Turns in one plane each, and the order they were made in; the first pair answered
z2 (before -> after):
[ 2.369,  0.009, -0.724, -1.931,  3.545,  0.027,  0.262,  0.016, -0.544,
  0.692,  1.612, -2.413,  1.269,  0.667]  ->  [ 2.161, -0.174, -0.816, -1.587,  3.631,  0.092,  0.394, -0.058, -0.402,
  0.961,  1.989, -2.285,  1.166,  0.247]
[-0.624, -0.725,  1.629,  0.498,  1.042,  0.320, -1.259, -1.064, -0.599,
  1.279,  0.324, -0.306, -3.263,  0.457]  ->  [-0.398,  0.166,  1.235, -0.557,  0.296,  0.297, -1.236, -1.097, -1.242,
  0.181,  0.021, -0.522, -3.222,  1.412]
[-0.007, -0.024,  1.452, -0.186,  0.142, -0.942, -0.368,  0.263, -1.818,
 -2.991,  1.264,  0.533,  0.164, -0.196]  ->  [-0.294, -0.283,  1.449,  0.960,  0.967, -0.649,  0.100,  0.283, -1.068,
 -2.771,  1.589,  0.649,  0.498, -0.848]
[ 1.144, -1.368,  0.296, -4.787,  2.938, -1.958, -0.481, -0.551, -3.353,
  0.972,  1.447, -1.333, -1.180,  0.222]  ->  [ 0.336, -0.025, -0.411, -4.416,  2.883, -1.072,  0.734, -0.801, -2.471,
 -2.185,  2.673, -2.705,  0.003,  2.247]
z924 (before -> after):
[ 0.382,  1.126,  0.904,  1.816, -1.525,  0.332, -0.996,  0.341,  1.791,
  1.907, -1.282,  2.449, -0.526, -1.706]  ->  [-0.949,  2.231,  0.563,  2.777, -1.892,  1.062,  0.519,  0.171,  1.844,
 -1.554, -0.209,  1.588,  0.902,  0.341]
[ 0.562,  0.146, -0.699,  1.488,  0.359,  1.332, -1.392, -0.503, -0.231,
 -0.232,  1.024, -0.429, -0.607, -1.014]  ->  [ 0.407,  0.430, -0.877,  1.424,  0.380,  1.508, -1.298, -0.313, -0.023,
 -0.359,  1.053, -0.353, -0.489, -0.740]
[-0.001,  0.436,  0.119,  3.324, -0.107,  0.743,  0.115,  0.485,  0.720,
 -0.780, -1.286,  0.913, -1.079, -0.003]  ->  [-0.236,  0.684, -0.254,  2.543,  0.492,  0.631,  0.721, -0.014, -0.148,
 -2.408, -0.277, -0.433, -0.326,  1.805]
[-1.335,  0.154,  1.164,  4.485, -1.289,  0.822,  2.890,  0.434,  1.006,
 -2.735,  0.999,  1.847, -0.045, -0.390]  ->  [-0.753, -0.199,  0.232,  1.194,  0.344,  0.383,  3.225, -0.260, -1.332,
 -4.040,  2.554, -0.855,  1.191,  2.189]
z104 (before -> after):
[-1.409, -1.250,  1.296,  2.831,  1.100, -0.403,  1.834, -0.847, -0.776,
 -0.750,  1.555, -0.206,  1.210, -0.606]  ->  [ 0.430, -1.549,  0.919, -1.262,  1.050, -1.661,  0.581, -1.210, -2.838,
  1.197,  0.565, -0.961, -0.036, -0.572]
[ 1.178,  0.747, -0.192, -2.527, -2.495, -0.148,  0.116, -0.766, -1.215,
  0.373, -1.775,  0.394, -1.448,  0.437]  ->  [-1.112,  0.852, -0.083,  1.897, -2.427,  1.178,  1.263, -0.227,  1.211,
 -1.748, -0.768,  1.162, -0.178,  0.187]
[ 0.867,  2.556, -1.226, -2.886, -1.391, -0.029,  0.329, -0.086,  1.173,
 -2.587,  0.267, -1.639, -0.994,  1.061]  ->  [ 0.322,  2.869, -1.212, -1.622, -1.748,  0.353,  0.483,  0.074,  2.044,
 -3.030,  0.182, -1.099, -0.716,  0.842]
z39 (before -> after):
[-0.272, -0.230,  1.426, -2.043, -1.504, -2.534, -1.161, -0.040, -4.177,
  2.847, -0.088,  0.343, -0.984, -0.739]  ->  [-2.084, -1.373,  1.610, -0.243,  0.312, -1.963, -0.039, -0.326, -4.875,
  1.617,  2.271, -0.183,  0.711,  0.310]
[-0.130,  0.722, -0.181, -2.227, -2.051, -0.229,  0.550, -0.826, -2.459,
  0.208, -2.313,  0.287, -1.699,  2.010]  ->  [-1.570, -0.463,  0.237, -1.353, -0.775, -0.310,  1.597, -1.145, -3.305,
 -0.757, -0.109, -0.311, -0.702,  2.812]
[ 1.618,  0.988,  0.552, -2.387, -1.163,  0.161, -0.822,  0.274, -0.438,
  1.414, -1.814,  0.421, -1.549, -0.703]  ->  [ 0.550, -0.620,  1.296, -3.005,  0.022, -0.455, -0.111,  0.004, -2.603,
  0.910, -0.042, -0.129, -0.826,  0.413]
[-0.855,  2.720, -3.493, -0.288, -0.072,  0.893, -2.485,  0.790,  3.471,
  1.379, -2.224, -0.830,  0.685, -1.271]  ->  [-0.272,  2.210, -3.052, -3.343, -0.899, -0.472, -2.943,  0.557,  0.758,
  2.113, -2.881, -1.018, -0.279, -0.591]
Then:
Between the rows of a pair lie 2 to 3 turns.
[ 2.790,  1.118, -1.031, -2.739, -1.218, -0.825, -1.740, -0.353,  0.891,
  0.888, -2.333,  0.351, -0.770, -0.542]  ->  [ 1.996,  0.570,  0.046, -3.238, -2.180, -1.713, -1.445, -0.567, -1.433,
  0.213, -2.021,  0.901, -1.274,  0.303] => z924, z39
[-0.100,  0.085,  0.360, -0.306, -2.284, -1.833, -0.718,  0.488,  0.540,
  1.835, -2.630,  1.805, -2.430, -2.176]  ->  [-2.115, -2.229,  1.179, -0.787, -0.487, -2.506,  0.385, -0.100, -3.671,
  0.108,  0.643,  0.802, -0.879, -0.136] => z39, z39
[-2.089,  2.435, -1.328,  1.763, -0.849,  1.014,  0.830,  0.033,  0.557,
 -4.443,  2.264, -0.550,  2.496,  2.356]  ->  [-1.157,  1.437, -0.978,  4.913,  0.370,  1.228, -0.785,  0.665,  3.753,
  0.112,  0.425,  1.760,  1.173, -2.325] => z39, z2
[ 2.433,  2.750, -2.565, -3.471, -0.034,  0.560, -1.784, -0.272,  1.892,
 -0.273, -1.590, -1.880, -0.267,  0.996]  ->  [ 0.609, -0.296, -1.320, -4.777,  1.584, -1.082, -0.863, -0.961, -2.887,
 -0.456,  1.070, -2.025,  0.125,  2.393] => z924, z39, z39
[ 1.187,  0.435,  0.590, -0.495,  0.187, -1.138, -0.910, -0.097,  0.935,
  2.861, -2.765,  0.731, -1.207, -1.925]  ->  [-1.103,  2.200,  0.272,  2.114, -1.148,  0.226,  1.124, -0.247,  1.968,
 -2.575, -1.231,  0.050,  0.934,  1.179] => z924, z924
[ 2.589,  1.473, -2.432,  0.082,  1.357,  1.625, -1.228,  0.822,  3.845,
  0.351, -0.393, -1.313,  0.866, -0.944]  ->  [ 1.440,  2.324, -2.034,  1.548,  0.601,  2.054, -0.360,  1.008,  3.956,
 -1.412, -0.174, -1.046,  1.347, -0.013] => z2, z924, z924
[-0.609,  1.651, -0.779,  0.916, -1.137,  0.552,  0.008, -0.302,  1.776,
 -1.335,  0.113, -1.169,  0.700,  2.130]  ->  [-0.074, -0.449,  0.645,  0.172, -0.556, -1.028, -1.471, -0.121,  0.389,
  3.165, -0.768,  0.567, -0.937, -0.391] => z2, z2, z39
[-0.595,  0.253, -0.847, -0.582,  0.481,  0.631,  0.764, -0.828, -1.244,
 -3.261,  1.562, -2.020,  1.401,  2.698]  ->  [-0.977, -1.100, -0.468,  3.555,  2.460,  1.269,  0.210, -0.019,  2.059,
  0.564,  1.215, -0.159,  1.152, -1.110] => z39, z2
